In the rows, zero is written as 128.
Rotation paths and how fast each direction turns (degrees per step)
Each turn is a multiple of 5 degrees from 10 to 175, or 0.
Each row of a path follows its step; steps can be skipped.
Rotation 1:
step 0: [126 130 133 137 114 130 138 117 119 136 124 129 120 129 129 135 141 130
 129 127 144 119 121 128 139 145 122 127 123 128 133 137 117 137 111 122
 134 119 133 137 137 130 139 118 126 113 143 138 142 139 106 122 129 128
 129 128 127 128 135 121 125 128 133]
step 1: [127 113 131 130 149 131 132 117 133 122 119 110 115 110 121 127 127 126
 133 127 130 130 119 139 142 136 137 134 132 107 124 133 128 132 129 124
 137 124 126 136 148 132 140 115 131 115 134 133 136 134 134 125 130 127
 133 123 131 119 126 128 124 131 122]
step 2: [114 109 127 128 137 134 133 118 129 120 130 147 133 133 139 132 121 126
 132 132 137 123 115 125 142 122 140 128 138 127 143 140 129 133 127 115
 124 134 136 140 137 114 129 105 120 131 125 120 133 127 132 125 133 117
 136 123 127 122 133 136 134 134 124]
step 3: [122 124 130 136 126 131 129 115 125 118 139 127 127 127 126 132 141 136
 122 116 137 116 124 125 123 137 127 127 136 132 133 137 117 142 136 127
 124 117 137 152 136 110 127 121 125 129 139 127 129 140 127 135 140 144
 123 116 108 136 127 120 130 128 129]
step 4: [127 137 136 136 148 137 128 121 138 133 121 131 116 127 115 115 130 134
 130 113 122 121 127 128 125 130 116 132 141 114 119 133 130 145 132 130
 140 127 129 134 139 111 125 115 119 121 121 135 142 133 140 122 123 132
 120 134 122 121 142 132 129 128 126]
step 5: [112 123 126 128 129 132 127 125 134 131 129 136 117 136 128 124 136 122
 122 131 129 124 123 127 136 131 116 132 142 138 133 140 142 122 120 132
 133 131 135 118 147 111 133 116 106 111 120 118 125 131 122 132 136 119
 137 124 131 132 144 122 117 132 130]
step 6: [126 110 133 133 122 135 129 117 112 125 124 103 115 126 134 129 124 129
 121 127 131 129 127 129 128 119 126 128 131 133 131 124 133 131 137 121
 135 123 132 146 142 128 127 124  99 115 117 123 126 138 132 130 130 139
 121 124 120 141 127 121 125 122 137]
step 7: [110 132 140 130 132 142 123 123 111 129 111 128 113 127 139 136 132 119
 136 120 120 126 119 131 123 129 117 137 135 125 138 127 104 135 123 125
 133 136 125 137 131 128 124 114 119 129 121 123 129 129 141 118 123 134
 118 137 131 122 135 137 123 136 129]
step 8: [108 134 148 132 118 135 119 123 121 147 130 131 124 136 139 136 138 127
 123 122 126 124 126 144 142 144 135 131 133 129 116 128 126 132 117 127
 126 137 129 125 144 116 131 118 122 118 136 132 124 127 140 143 134 127
 140 120 127 134 124 124 122 132 126]
step 9: [127 133 130 136 119 136 138 114 118 134 132 126 133 130 133 116 134 129
 133 123 125 133 131 139 143 118 138 123 131 118 123 138 126 125 127 108
 152 123 119 142 148 132 122 116 120 127 125 129 140 136 131 127 119 133
 130 126 118 133 127 122 115 116 129]
step 11: [137 118 136 143 130 128 113 129 125 138 130 129 133 126 132 137 135 127
 139 138 122 124 120 139 148 126 126 127 123 118 117 137 128 142 133 130
 118 131 148 139 142 124 143 116 114 126 137 129 126 136 132 130 144 135
 127 118 123 126 136 135 128 130 132]
Speeds:
[130 124 128 127 125 129 128 124 126 125 130 126 126 129 126 127 128 126
 127 129 126 130 127 125 132 124 129 128 132 129 130 127 129 130 127 133
 126 128 131 128 129 132 130 129 129 131 125 127 128 130 128 125 125 128
 131 126 128 127 126 130 127 130 126] => 85
[126 128 131 128 128 122 126 127 127 127 130 131 128 128 129 127 130 130
 130 127 131 128 130 126 130 129 128 128 129 128 131 128 127 125 123 131
 124 129 131 129 130 129 129 131 125 125 131 130 128 125 127 129 131 128
 131 129 127 132 128 128 129 128 133] => 135
[127 129 131 129 132 129 130 126 132 123 127 129 128 128 126 125 129 129
 124 129 130 129 125 124 129 129 128 130 126 130 130 129 130 128 133 129
 127 127 131 126 126 127 126 130 126 129 127 128 129 130 130 131 130 129
 128 129 126 126 132 128 130 129 127] => 35
Rotation 2:
step 1: [131 136 136 127 132 110 130 137 118 132 131 124 139 124 128 130 144 138
 132 110 123 130 143 118 122 138 128 123 133 151 129 139 133 133 127 128
 128 138 115 149 122 130 129 129 137 125 128 135 133 128 131 128 125 135
 145 122 121 133 131 129 128 129 123]
step 2: [132 147 122 140 137 128 125 130 121 124 128 118 128 141 140 126 140 134
 147 140 124 114 125 137 139 138 123 125 140 126 122 137 127 131 134 130
 129 122 128 124 132 126 125 133 127 118 129 137 128 121 122 129 110 128
 132 150 121 127 123 116 131 128 124]
step 3: [125 118 112 129 131 139 122 135 110 124 140 119 125 143 128 120 130 115
 133 126 127 136 121 120 131 114 131 125 127 121 126 131 137 128 125 127
 128 137 130 131 138 123 111 134 131 136 123 131 136 119 124 136 134 121
 131 134 129 148 133 124 124 122 148]
step 5: [147 113 119 123 126 130 124 125 124 114 118 129 111 126 131 118 123 126
 136 123 123 121 125 134 132 118 126 123 123 127 127 112 128 124 120 138
 129 129 126 135 133 134 141 127 115 117 126 124 132 129 135 140 124 139
 122 114 132 132 127 131 144 141 112]
step 6: [129 130 121 137 118 129 129 121 126 121 126 125 128 135 138 141 115 117
 118 120 141 129 130 132 137 132 133 130 133 127 129 121 125 130 131 111
 133 119 117 119 140 135 128 119 123 121 120 134 124 131 131 119 146 138
 114 131 130 123 135 153 132 121 124]
step 7: [129 129 125 126 123 122 122 129 136 150 137 130 129 113 136 138 137 123
 112 121 129 137 136 119 127 121 140 135 115 131 121 133 123 135 128 120
 134 126 120 118 134 131 119 116 132 136 127 127 127 132 133 132 127 141
 130 121 124 135 119 114 129 130 106]
step 8: [125 130 139 131 136 137 125 129 125 127 133 143 129 129 127 135 137 135
 121 136 139 131 124 131 140 138 124 143 124 113 126 129 110 119 131 143
 129 125 132 104 115 116 139 127 133 115 128 121 128 120 127 126 125 135
 125 128 115 128 122 120 126 132 128]
step 10: [119 138 118 136 128 122 132 118 145 136 124 136 140 122 129 121 119 143
 123 120 116 120 131 128 119 130 118 123 128 131 133 140 120 131 137 134
 142 144 125 127 119 132 121 141 129 129 129 123 125 140 135 117 123 116
 130 134 121 122 125 141 126 140 138]
step 11: [134 124 140 130 132 125 125 131 126 131 134 118 130 127 125 120 144 140
 134 123 120 119 140 132 121 132 128 128 121 123 127 114 149 136 132 138
 134 134 128 127 140 128 125 123 118 117 124 122 149 121 130 133 116 117
 135 133 133 111 133 134 127 138 130]
step 12: [124 117 125 131 135 122 130 122 131 117 136 129 131 130 131 135 133 117
 132 139 127 124 132 136 127 133 143 130 137 137 135 130 143 128 119 122
 116 133 121 126 137 126 124 128 128 106 136 138 124 134 131 120 128 120
 134 146 123 125 134 129 110 109 139]
step 13: [118 128 125 118 137 129 135 142 140 129 133 123 121 117 138 114 132 123
 140 117 123 127 134 125 135 122 135 130 124 123 128 140 129 133 116 133
 123 128 135 144 135 132 126 141 144 138 128 138 128 122 125 121 118 125
 124 126 130 139 135 124 123 112 109]
Speeds:
[130 130 129 127 128 124 133 129 129 129 133 127 127 128 133 128 129 126
 125 125 130 130 131 130 131 130 130 129 132 128 127 126 128 130 127 130
 126 125 128 130 129 126 128 130 130 128 128 127 126 127 131 129 129 132
 130 128 126 126 126 126 129 124 128] => 60
[129 128 125 125 128 128 129 128 127 125 128 128 128 128 128 125 129 124
 126 127 128 124 125 128 128 129 135 126 130 125 127 129 130 126 126 127
 128 130 126 129 128 127 128 130 129 127 126 128 131 130 125 128 127 123
 127 128 133 127 126 128 131 126 126] => 40
[128 132 128 128 130 126 123 127 125 130 126 130 129 128 127 127 130 129
 127 125 129 125 127 130 125 125 127 131 128 131 128 124 128 129 126 134
 130 125 127 127 127 128 129 130 131 127 130 129 129 126 125 129 128 128
 132 125 129 124 126 127 127 129 125] => 115
[126 125 125 125 128 122 127 128 129 127 129 129 130 130 129 128 125 126
 132 128 128 130 123 128 132 125 126 127 127 127 129 128 130 130 128 128
 130 125 128 126 130 132 129 129 134 129 128 129 128 130 126 128 129 129
 126 132 127 126 127 130 126 128 130] => 110
Rotation 3:
step 0: [117 127 124 122 130 125 111 119 131 142 130 130 104 121 123 128 131 121
 122 129 122 133 132 139 125 135 125 126 134 133 115 147 124 138 110 133
 115 128 126 137 137 132 130 150 125 145 131 121 123 111 122 130 120 130
 126 137 125 133 133 119 132 124 125]
step 1: [120 135 120 117 136 118 125 119 138 133 128 132 112 143 127 124 141 131
 133 125 111 111 140 139 116 131 126 116 137 134 127 124 119 144 129 138
 121 130 130 135 130 131 112 125 120 143 135 122 115 127 113 130 138 127
 123 144 127 122 133 119 135 127 121]
step 2: [118 135 122 127 129 114 128 130 123 141 131 134 117 133 125 116 126 125
 125 134 134 121 132 150 129 155 132 127 134 122 127 143 131 139 117 126
 118 134 137 124 125 133 118 123 125 142 112 125 123 129 120 138 131 137
 135 147 113 128 130 116 132 124 125]
step 3: [116 134 122 137 128 121 138 122 118 136 120 129 108 136 139 114 129 127
 118 134 123 127 135 136 127 128 125 115 129 124 130 140 125 142 134 142
 131 124 123 122 131 133 102 134 134 129 126 136 132 124 121 126 143 137
 123 132 123 137 135 109 140 123 121]
step 5: [118 130 119 146 138 129 134 131 121 117 136 138 134 133 133 120 118 121
 135 141 125 121 139 147 123 123 123 116 125 134 131 137 131 121 123 147
 126 132 126 129 125 122 101 129 121 137 130 138 140 129 121 139 134 127
 134 134 130 130 117 119 137 119 125]
step 6: [111 122 129 144 134 123 133 126 133 127 131 140 120 139 133 122 121 127
 140 113 138 134 123 141 144 129 127 123 125 124 134 143 129 130 130 144
 120 140 120 124 124 120 120 133 128 142 129 116 149 124 129 140 117 132
 127 123 132 129 129 113 131 114 130]
step 7: [120 124 123 130 139 119 121 123 130 124 131 136 117 136 128 119 123 116
 141 128 118 130 132 124 133 123 128 136 115 145 125 144 119 123 113 134
 133 133 115 142 132 117 101 136 128 130 136 125 134 120 125 140 126 124
 135 116 132 130 122 112 121 125 127]
step 8: [129 127 128 131 137 133 110 132 127 119 135 140 118 144 124 125 137 125
 147 123 124 121 126 132 127 137 133 119 127 129 124 133 130 135 130 135
 121 148 124 147 118 132 125 129 119 142 139 130 140 119 113 149 122 126
 131 115 121 133 128 120 123 118 122]
step 10: [122 126 137 120 134 111 122 124 125 139 134 145 123 148 125 124 128 116
 127 123 123 135 128 125 117 133 132 130 131 116 126 132 111 133 132 135
 119 138 130 139 114 131 115 138 131 135 141 126 124 115 114 126 130 131
 121 124 109 135 144 120 119 118 126]
step 12: [105 129 131 130 133 115 126 123 123 134 127 144 120 140 131 128 119 141
 139 131 119 115 127 145 118 134 129 112 142 134 130 126 124 130 128 137
 124 119 136 130 109 133 122 136 121 134 135 119 128 125 127 127 143 130
 122 136 115 137 135 129 130 124 115]
step 13: [121 126 132 112 122 110 130 125 117 136 129 135 123 142 137 126 119 132
 130 130 133 126 139 141 135 145 127 128 129 118 140 138 127 122 111 139
 136 122 130 133 124 129 106 136 123 142 121 115 127 137 134 130 130 143
 126 133 119 132 125 127 140 114 121]
Speeds:
[131 129 128 128 127 129 129 128 126 129 132 125 127 128 129 127 128 128
 130 130 125 126 130 127 128 126 130 128 124 126 126 127 130 127 127 128
 132 126 127 130 132 128 123 132 129 129 130 128 128 130 133 125 129 128
 130 133 129 125 126 125 128 128 128] => 170
[130 130 125 128 126 128 129 131 127 127 133 129 131 129 129 129 129 126
 129 130 128 124 130 124 125 133 128 125 128 127 127 129 132 128 125 126
 126 131 127 128 126 126 127 128 128 126 124 130 127 128 125 127 126 124
 130 127 127 127 127 128 129 127 128] => 120
[127 124 131 130 130 129 131 130 130 127 127 131 126 128 129 130 127 127
 129 129 130 130 125 127 128 132 124 125 125 130 131 128 128 129 130 128
 131 128 132 129 130 127 126 130 129 129 130 130 128 131 127 130 126 128
 130 126 131 128 124 127 129 132 132] => 35
Rotation 4:
step 0: [137 129 129 135 123 130 129 131 134 131 122 134 140 122 129 131 112 116
 132 136 132 130 135 132 132 114 132 112 131 127 113 132 133 127 138 117
 132 121 131 132 131 127 139 120 134 130 132 141 135 128 128 135 112 130
 126 117 138 131 124 120 130 118 108]
step 1: [140 122 133 132 114 127 119 131 123 122 138 122 125 127 137 121 109 132
 141 129 143 125 136 124 125 127 129 134 134 131 142 116 129 125 136 136
 132 127 127 124 133 134 133 142 118 118 122 124 134 125 123 131 139 127
 123 128 127 121 119 140 115 116 122]
step 3: [124 125 146 132 126 122 119 137 121 128 122 118 146 131 132 125 116 146
 131 118 138 138 137 134 125 127 131 145 122 129 133 138 119 118 126 133
 127 122 128 120 131 118 135 138 127 128 130 140 125 130 120 134 119 129
 124 128 134 140 123 131 120 125 126]
step 4: [131 119 124 135 131 129 127 127 127 125 131 134 124 114 126 124 124 129
 140 120 126 122 138 129 124 131 130 138 130 124 133 113 139 122 134 110
 132 128 113 109 131 136 126 108 129 127 128 139 129 124 125 128 126 106
 134 128 141 131 134 128 133 130 128]
step 5: [122 133 122 127 134 133 122 131 128 128 125 129 125 121 117 127 115 134
 137 108 135 139 127 132 123 131 128 126 127 130 135 139 119 124 119 126
 139 112 128 118 130 126 125 130 125 121 127 115 121 134 135 132 129 128
 120 127 129 129  97 120 119 135 130]
step 6: [137 133 133 138 135 132 132 127 130 118 122 127 128 125 127 134 135 130
 137 130 128 126 132 136 128 129 137 137 146 126 137 130 134 131 116 131
 122 129 116 116 134 143 117 133 129 132 146 132 114 119 115 127 114 123
 129 136 119 138 132 130 134 134 136]
step 7: [116 132 126 126 141 129 121 120 117 135 120 133 131 127 121 117 133 134
 128 123 121 126 129 119 142 124 131 142 126 118 131 122 129 124 119 133
 137 124 139 111 128 119 113 120 130 125 130 135 142 126 138 120 123 140
 122 130 132 131 110 126 134 125 129]
step 8: [136 132 118 135 127 137 125 117 121 129 126 123 126 122 117 131 138 143
 122 125 125 122 123 134 121 139 129 123 117 131 139 128 132 118 114 113
 122 141 123 124 130 134 128 125 132 131 120 114 118 109 125 125 117 127
 119 128 122 135 130 133 118 126 136]
step 9: [133 134 130 116 136 131 127 131 133 145 122 133 126 138 118 129 137 119
 123 131 124 129 125 128 122 130 129 137 137 124 139 132 119 123 129 135
 137 124 133 121 137 124 119 110 120 130 139 114 121 129 127 111 130 137
 117 125 137 126 132 112 139 136 128]
step 10: [126 138 134 126 119 126 139 119 122 119 145 131 125 136 120 137 132 138
 128 132 119 121 132 121 137 145 144 125 131 131 135 136 129 129 114 117
 118 125 138 133 129 124 129 129 132 140 129 124 135 120 136 123 124 125
 115 134 119 133 126 129 137 126 120]
step 11: [127 137 124 129 142 131 121 131 124 139 127 137 131 128 129 126 125 111
 122 127 118 129 130 132 126 130 130 104 135 123 140 125 133 132 126 126
 138 139 132 130 131 124 123 121 122 135 129 137 128 118 129 107 133 147
 125 120 125 122 138 137 122 121 125]
Speeds:
[127 129 128 127 127 125 125 124 130 126 128 130 126 124 125 127 129 130
 130 128 127 127 131 127 129 131 129 131 129 130 127 124 127 130 126 129
 124 130 130 128 129 128 127 126 128 125 126 127 132 131 133 128 133 125
 128 129 129 127 128 128 130 128 126] => 130
